Each path below is one point turned by a fixed rotation once a step. After each direction that follows a path, write how fast that rotation turns it, in degrees per step (0 if it stays still).
Each turn is a multiple of 5 degrees from 10 to 175, or 0.
Each row of a path follows its step; steps can be skipped.
Path 1:
step 1: [-33.6  -4.2  -9.5 -21.4  -6.2   0.8   7.5  25.3  10.8   2.8 -11.2  39.7
  19.5  -8.2  -9.1 -11.8   8.4  10.7  19.5   4.8   1.1   4.1 -12.4  25.8
  20.0 -32.3  29.6  17.1   2.6 -16.5  13.3   2.6 -10.2  16.6   3.4   0.4
 -15.4  12.9   6.0  -6.5  -9.6  13.3  -5.9  -6.9  13.6  28.2   0.4  -1.1
 -13.7  -6.6 -15.9 -17.8  12.0  17.4 -10.0   4.7   7.2  12.0 -10.7 -12.3
 -12.5  17.3   2.0  -7.2  -2.6   7.5 -18.9 -10.5  11.2 -14.6 -18.0   5.5
 -22.7  18.7   7.3   5.3]
step 2: [-23.3 -25.9  29.3  -8.1  19.6   8.5   4.2 -26.0   2.5 -16.6   0.8 -16.9
  27.4  12.9   5.8   0.7   0.6  12.7  25.5  -1.0   4.6 -18.5   8.8 -20.0
  -9.3  -4.3 -14.0   5.1 -18.3  13.2  28.9  -1.1 -10.2   2.2   7.1 -11.5
   4.8   8.5  14.3  -6.3  -4.9  12.4   6.1   2.8 -16.9  -6.6  21.7 -13.5
  13.7   6.6   1.6  18.3  13.0 -11.2  10.2  18.2  36.9   4.1 -22.1  14.8
  26.7  -5.8 -11.9  18.3 -19.5  10.4  12.2  15.4   9.8  -3.6 -16.3  -1.2
 -18.2 -11.8  -0.2   3.5]
step 3: [ 13.7 -27.7  10.3  -3.9  -7.5  -9.5   0.1  -0.1   9.7   7.8  -3.4   1.2
   0.7  18.4   8.4   1.1 -23.6  -3.4   3.8  20.7 -13.7 -14.1   1.1 -19.4
 -14.0   8.5   1.3  31.8  20.2  -2.1 -21.7   9.4  -7.4  -2.8  28.8  -5.0
  -3.2   2.1   6.8 -18.1  17.4  12.9  -8.4   6.4  -1.8  19.6   1.7   4.7
  27.3  10.4  -6.5 -41.7  -3.7   3.8   1.3   6.4 -19.0  10.3 -22.8 -10.0
  -6.5 -14.8   0.7 -15.1  -9.7 -28.5  -4.1 -10.2 -26.6  15.3  12.2 -20.1
   9.7 -10.3 -11.6 -28.2]
step 4: [  5.1  -9.2  -2.5  -7.5   5.9 -16.5  -5.7  28.0   7.1 -13.7   2.9  26.5
  10.6  -0.8  -6.0  40.2   7.2  -0.7  22.8   9.0  26.7  29.5 -16.7  10.5
 -29.8 -13.3 -28.4  -1.6  -1.2   2.0  -6.5  -4.2  19.6   4.7  -6.2   9.0
 -14.0  -5.3  14.9 -21.5  17.5 -20.8  -2.8 -19.0  -5.7  12.5  -2.3   9.9
  26.8  -1.2  12.6  16.2   5.0 -22.9  -5.4  -8.4  13.4  -4.3  10.7 -10.0
 -28.1   5.2 -13.7 -10.4  11.6   0.5   7.8   1.3  10.4  -9.0   7.9  19.2
  -6.5   9.6  14.7 -11.6]
step 6: [ -0.1  16.5 -26.0  -9.8   8.5  11.8  24.6   0.4 -11.7   8.3   7.3  16.9
  -2.6   7.4  13.4  -4.3   0.8  17.5  -0.5   7.0   9.1  -1.7  -9.7 -20.7
  16.8  16.2  -1.8  -1.9  -0.3  -9.2  12.6  17.0  -1.4  29.2  -4.2  15.4
  26.7  18.3 -29.1 -24.6  11.6  34.0   8.7   7.7  14.2  -5.6 -15.5 -10.7
  18.3 -21.3 -12.8  -9.1 -24.7  -6.7 -12.8   6.5 -19.1  11.7  -7.1  -4.2
  12.1 -11.6  -1.2   7.6  20.3 -11.6 -18.5  -8.2   0.2  -5.3  16.6  25.1
  -9.9  -4.1  26.0 -15.0]
step 9: [ 19.3   1.4  -5.9   0.3  -8.4  -9.1   9.2  -3.2  22.2 -10.6  21.7  22.1
  -5.7  28.5  10.2  27.4 -15.7   1.9 -28.0   2.0  16.7   6.1 -14.9  21.2
  -2.6  -7.4  13.4   5.0  20.9  18.3  14.7 -18.2  -0.8  -4.0  28.6  -6.2
   3.1  -2.5  -4.0   9.0   3.2  24.2   2.8  22.8   7.8  23.7 -11.3  -8.7
  -3.0 -12.3   5.4  14.7   2.8 -15.5  13.8  22.2   0.6   4.3 -13.3  -1.9
 -14.0 -12.4 -35.3  -0.5  -7.4  -8.1 -17.0  37.5 -10.4  -1.7  -6.4  -2.9
 -20.1 -17.6   6.0  -3.4]
step 11: [ -9.4  -5.9 -14.0  24.7   6.0 -21.8 -11.3  13.3  -1.9  16.4   1.2 -31.8
 -17.0  -3.4  -2.5   8.9   5.5  -8.3  26.1  26.0   1.7   3.3 -28.5  -8.8
 -14.1   0.0 -15.9 -10.3  -9.4  -8.5  22.0 -10.2  26.4  35.8   3.8  -9.6
  21.5 -13.2 -10.8   5.8  -5.7  25.8   0.9  10.1 -23.6 -10.5  11.1 -12.9
   1.8  -4.4 -14.5  -4.5  -9.9  -5.1   7.9 -11.7   1.5  10.4   7.0  -2.7
 -11.9 -24.1  22.1 -25.2 -17.5  21.7 -10.8  -6.2 -13.7  17.9  -5.1  -8.6
 -12.2   4.0   7.9  -2.0]
step 20: [  0.0   1.5  -5.4  22.7  10.5   9.8  11.0 -23.5   7.2  12.6 -18.9 -16.1
   6.6  14.8  11.3   1.7 -15.6  -1.8  15.8  -0.7  40.0  -7.7  12.1  -1.2
   7.7 -41.2 -12.5 -18.0  18.0  -8.4  13.8  33.9  15.6   1.4  10.6 -12.1
 -18.3  -3.3   1.4  -7.5  -7.0  12.2 -32.4   0.7  -3.9  14.2  27.1 -10.4
 -10.4  -8.3  21.5   9.5  -4.2  -2.0  -6.9  14.0  14.1 -11.7   6.7  15.1
 -12.2  -1.6  -6.6  14.1   0.4 -19.6 -14.4   6.4  32.1  -1.1  -2.8 -13.3
 -11.9   7.7   4.8 -14.6]
step 22: [-26.0 -15.5  19.7  -9.2 -15.7   7.8   2.8  19.4  33.1   0.6  -1.1   5.2
   2.0   9.8  -5.0   6.2  -1.1  18.6  18.3  12.1   5.9   1.0 -16.5   4.6
   4.6   0.9 -11.1 -26.2   6.8  19.7   6.2 -21.1  23.9  -6.7  23.8 -17.1
  21.9   8.8   6.1  -3.7   1.3  28.3  10.4 -32.4   9.2  12.6 -18.8  -3.3
   1.8   7.5  -4.3  28.2 -14.0  -2.3   9.7 -16.8   7.1  16.0   0.3 -19.1
  -7.1 -14.8  -7.8  16.0  15.3   5.7  11.0  10.4 -14.2 -11.2   6.8   3.9
   2.5 -29.4 -12.8 -24.5]
[-6.2 -6.9 -5.0  2.4 -1.2  0.5 -1.5  1.6  0.1  1.8  3.0  2.6  1.6 -5.5
 -3.3  5.7  3.6 10.1  2.0  1.5 -1.5  1.3 -0.8 -1.3  0.1 -0.7  5.1  5.0
 -7.8  1.4  0.9 -4.9 -1.6 -0.3 -5.2 -0.8 -4.6 -1.8 -2.3 -0.7  3.6 -6.3
  1.0 -6.4 -2.0  4.8  1.6  2.5 -5.4  0.3  1.9  4.9 -4.0 -3.3 -0.8  2.7
  0.6 -0.2  4.8  1.6  0.4  2.4  1.4  4.0 -0.4 -3.3  4.7 -3.2 -4.9 -2.7
  0.5  1.4 -2.3 -4.2 -6.3  4.4]  125
[-5.3 -0.3 -4.2  0.4 -0.5  4.6  1.4  1.9 -0.3  2.4 -2.1 -2.0 -2.6  4.0
 -5.9 -3.0 -0.5  0.8  2.3 -8.8  1.7  0.9  1.0  1.9  0.0  4.0 -6.4  6.2
 -3.7 -1.3  2.1  0.9 -6.7  4.3  1.6  3.9 -1.9  8.7  1.7  8.1 -0.7  1.9
 -4.5 -1.5  2.3 -1.2 -1.7 -4.0  1.2 -1.9  0.7  3.1 -3.5  1.0 -3.7  0.3
  2.0 -6.9  0.8  0.1  3.4  4.6  3.9 -3.4  5.3  0.9 -6.8 -1.7 -6.8  2.7
 -0.5 -2.2 -0.4  1.9  4.8  4.2]  60
[-1.7 -2.6 -3.7  1.2  0.3  0.3 -1.1  0.8 -3.6  8.4  2.4  2.4  0.6 -0.6
 -0.6  0.0 -5.1 -2.0 -3.5 -0.9  2.7  7.1  1.9  3.6  2.5 -1.6 -6.5 -4.4
  4.6  1.8 -2.8 -5.6  0.0  1.0  2.7 -2.7 -2.2 -5.4 -7.9  0.3 -2.2  5.6
  2.6 -0.1 -1.3  1.6 -3.2 -1.4 -1.5 -1.6  6.5  6.7 -6.7 -1.3  1.7  3.6
 -2.0  0.6 -5.7  1.0  4.6 -2.6  3.9  2.2  6.6 -4.4  3.6  0.5  4.4  2.2
 -0.4  2.1  7.4 -2.8  3.5 -3.4]  25
[-0.4  1.7  1.2  1.5 -2.2  3.9 -0.1 -1.6  7.1  2.2 -4.0  1.7  1.1 -3.1
 -7.4  0.8 -0.3  5.8 -2.6  0.8  2.2 -5.3 -2.6  3.6  3.3  3.4 -1.6  2.3
  6.6 -1.4  3.2 -2.8  3.8  6.8 -0.5  0.0  1.6 -2.6 -0.9 -6.6  4.7 -1.7
  1.7 -1.0 -3.6  0.8  2.5 -1.9  6.5  4.2 -3.4 -3.0  0.4 -0.8 -1.4 -7.1
  1.1 -9.2  2.0  3.4  2.8 -4.1  1.0  7.7  3.5  2.6 -0.1  1.1  1.4 -2.1
 -1.7  8.5  1.8  3.5  4.0 -0.9]  160
[ 3.0 -4.2  2.4  0.2 -3.7 -1.9 -2.9  1.3 -5.7  4.8  1.4  4.0 -3.0 -3.2
  5.8  2.5  2.0  1.2 -0.2  3.4 -6.4  0.2 -0.1  1.9 -2.4  2.4 -5.0  1.7
  2.9  1.6 -0.7  3.1 -1.2  3.1  2.9 -0.7  5.3  5.0  4.5  4.7 -4.2 -1.5
 -1.2 -3.9 -3.8 -5.9  0.5  1.6 -5.0 -2.6 -0.2 -1.9  3.2  1.4  1.0  3.6
  5.3 -7.2  1.5  0.5  3.6 -6.3  2.9  6.4  0.2  7.3 -2.1 -4.4  2.4 -5.5
  2.0 -1.8 -0.1 -8.0 -2.0 -4.9]  130
[-4.7  5.4 -3.5  0.0 -2.9  6.0  1.4  1.1 -1.1 -0.3  0.2  5.2 -3.2  1.5
  5.9  0.4  5.4 -4.5  1.8  0.4  0.8  1.2 -3.3  0.9 -0.3  3.4  7.2 -3.3
 -5.8 -0.3  5.7  2.8  3.5  0.2  4.4 -5.2 -4.4 -2.1  0.7  0.2 -3.0  1.4
  2.3 -0.1 -1.2  1.3 -2.2  5.8 -0.1  5.6 -3.3 -0.9 -6.4 -3.9 -2.1 -4.4
  3.6  1.1 -0.8 -6.6 11.0 -1.1  3.9  1.0 -1.8  5.5  0.1 -1.0  1.3  3.1
  7.1 -0.7  2.0  3.9  0.8 -0.3]  65
[ 5.2  0.7  0.3  1.5 -7.7  6.6 -0.6  0.3 -1.0 -7.3 -2.7  0.5  3.0 -3.0
  3.7  1.9  0.4 -3.7 -4.0  6.3  3.3  2.0 -2.0 -1.1 -1.2  2.5 -3.3  1.1
  0.2 -3.8  0.2 -6.0 -3.8 -7.3  3.8  3.1 -1.7  3.1 -2.3  1.5 -1.3 -4.0
 -2.4 -0.8 -2.1  8.9 -0.8 -6.9 -5.6  2.1  0.1  1.9  2.4  0.4 -2.6 -2.9
 -1.5  2.4  0.9 -3.8 -1.3  2.8 -0.5 -4.1  4.8  7.2 -1.4  3.2 -2.4 -3.1
 -1.2  8.0  3.7 -5.0  0.7 -1.2]  80
